[[127 135]
 [109 154]
 [125 146]
 [132 136]
 [102 135]
 [121 133]
 [120 128]
 [115 124]
 [109 155]
 [129 133]]
->
[[135 127]
 [154 109]
 [146 125]
 [136 132]
 [135 102]
 [133 121]
 [128 120]
 [124 115]
 [155 109]
 [133 129]]

[[130 124 135 133 122 122 129 136]
 [118 120 128 111 131 125 123 121]
 [122 128 118 120 128 130 123 119]
 [122 129 117 120 128 130 123 118]
 [120 130 132 116 127 133 126 134]
 [122 126 121 120 129 128 124 119]
 [123 131 117 121 128 132 123 119]
 [123 130 119 121 128 132 124 121]
 [135 136 129 136 131 135 133 132]
 [135 150 109 147 108 140 125 135]]
->
[[124 135 133 122 122 129 136 130]
 [120 128 111 131 125 123 121 118]
 [128 118 120 128 130 123 119 122]
 [129 117 120 128 130 123 118 122]
 [130 132 116 127 133 126 134 120]
 [126 121 120 129 128 124 119 122]
 [131 117 121 128 132 123 119 123]
 [130 119 121 128 132 124 121 123]
 [136 129 136 131 135 133 132 135]
 [150 109 147 108 140 125 135 135]]

[[151 125 102]
 [112 142 108]
 [100 117 139]
 [104 117 136]
 [147 139 138]
 [147 127 103]]
->
[[125 102 151]
 [142 108 112]
 [117 139 100]
 [117 136 104]
 [139 138 147]
 [127 103 147]]

[[152 130]
 [148 146]]
->
[[130 152]
 [146 148]]

[[107 143 126 125 131 108 132 107 121 123]
 [132 143 121 121 131 108 136 107 141 123]
 [117 143 141 151 131 108 136 134 121 123]
 [113 143 126 125 147 108 136 107 145 123]
 [113 143 118 135 131 108 136 107 121 123]
 [152 143 126 125 131 108 136 107 121 123]
 [113 120 127 125 131 108 136 107 121 123]
 [113 143 126 140 131 108 137 107 121 123]
 [113 143 126 122 131 141 136 107 121 123]]
->
[[143 126 125 131 108 132 107 121 123 107]
 [143 121 121 131 108 136 107 141 123 132]
 [143 141 151 131 108 136 134 121 123 117]
 [143 126 125 147 108 136 107 145 123 113]
 [143 118 135 131 108 136 107 121 123 113]
 [143 126 125 131 108 136 107 121 123 152]
 [120 127 125 131 108 136 107 121 123 113]
 [143 126 140 131 108 137 107 121 123 113]
 [143 126 122 131 141 136 107 121 123 113]]

[[128 129 128 152 136 128 128 128 128 145 150 129 129 133 128]
 [138 132 134 128 128 128 129 128 135 129 128 131 128 128 128]]
->
[[129 128 152 136 128 128 128 128 145 150 129 129 133 128 128]
 [132 134 128 128 128 129 128 135 129 128 131 128 128 128 138]]

[[137 139 138 131 118 124]
 [133 131 125 126 125 123]
 [155 154 127 131 119 128]
 [152 125 129 130 116 111]
 [119 129 128 124 138 131]
 [150 116 127 128 116 115]
 [ 99 112 133 122 117 139]
 [127 132 125 133 133 114]
 [134 117 126 130 127 119]]
->
[[139 138 131 118 124 137]
 [131 125 126 125 123 133]
 [154 127 131 119 128 155]
 [125 129 130 116 111 152]
 [129 128 124 138 131 119]
 [116 127 128 116 115 150]
 [112 133 122 117 139  99]
 [132 125 133 133 114 127]
 [117 126 130 127 119 134]]

[[149 141]
 [120 107]
 [118 117]
 [115 129]
 [130 118]
 [128 117]
 [121 116]
 [130 124]
 [131 113]
 [133 114]
 [149 131]]
->
[[141 149]
 [107 120]
 [117 118]
 [129 115]
 [118 130]
 [117 128]
 [116 121]
 [124 130]
 [113 131]
 [114 133]
 [131 149]]

[[131 118 120 124 130 134 127]
 [142 124 132 131 129 151 130]
 [131 119 137 131 124 129 136]
 [131 129 132 134 135 119 123]
 [129 130 118 116 122 144 126]
 [143 129 130 127 120 139 149]]
->
[[118 120 124 130 134 127 131]
 [124 132 131 129 151 130 142]
 [119 137 131 124 129 136 131]
 [129 132 134 135 119 123 131]
 [130 118 116 122 144 126 129]
 [129 130 127 120 139 149 143]]
---
[[115 153 131 124 123]
 [127 149 145 126 145]
 [113 148 148 126 121]
 [130 149 134 123 156]
 [130 144 143 124 146]]
->
[[127 149 145]
 [113 148 148]]

[[118 107 124 138]
 [127 117 143 129]
 [136 131 128 116]
 [138 131 129 116]
 [137 131 131 117]]
->
[[127 117 143]
 [136 131 128]]

[[143 139 130 130 123]
 [107 114 124 124 136]
 [110 111 130 130 128]
 [147 131 145 145 105]]
->
[[107 114 124]
 [110 111 130]]

[[111 114 110 106 137]
 [140 152 146 130 103]
 [126 144 107 139 120]
 [120 143 121 122 112]]
->
[[140 152 146]
 [126 144 107]]

[[101 130 103]
 [101 130 105]
 [101 130 103]
 [100 130 106]]
->
[[101 130 105]
 [101 130 103]]

[[107 127 132 139]
 [117 143 118 113]
 [107 128 136 136]
 [115 116 122 109]
 [134 117 146 115]]
->
[[117 143 118]
 [107 128 136]]

[[156  99 136]
 [147 112 114]
 [127 139 124]
 [156 100 112]
 [156 134 149]]
->
[[147 112 114]
 [127 139 124]]

[[136 157 111]
 [111 145 144]
 [128 129 127]
 [114 137 123]
 [114 141 142]]
->
[[111 145 144]
 [128 129 127]]
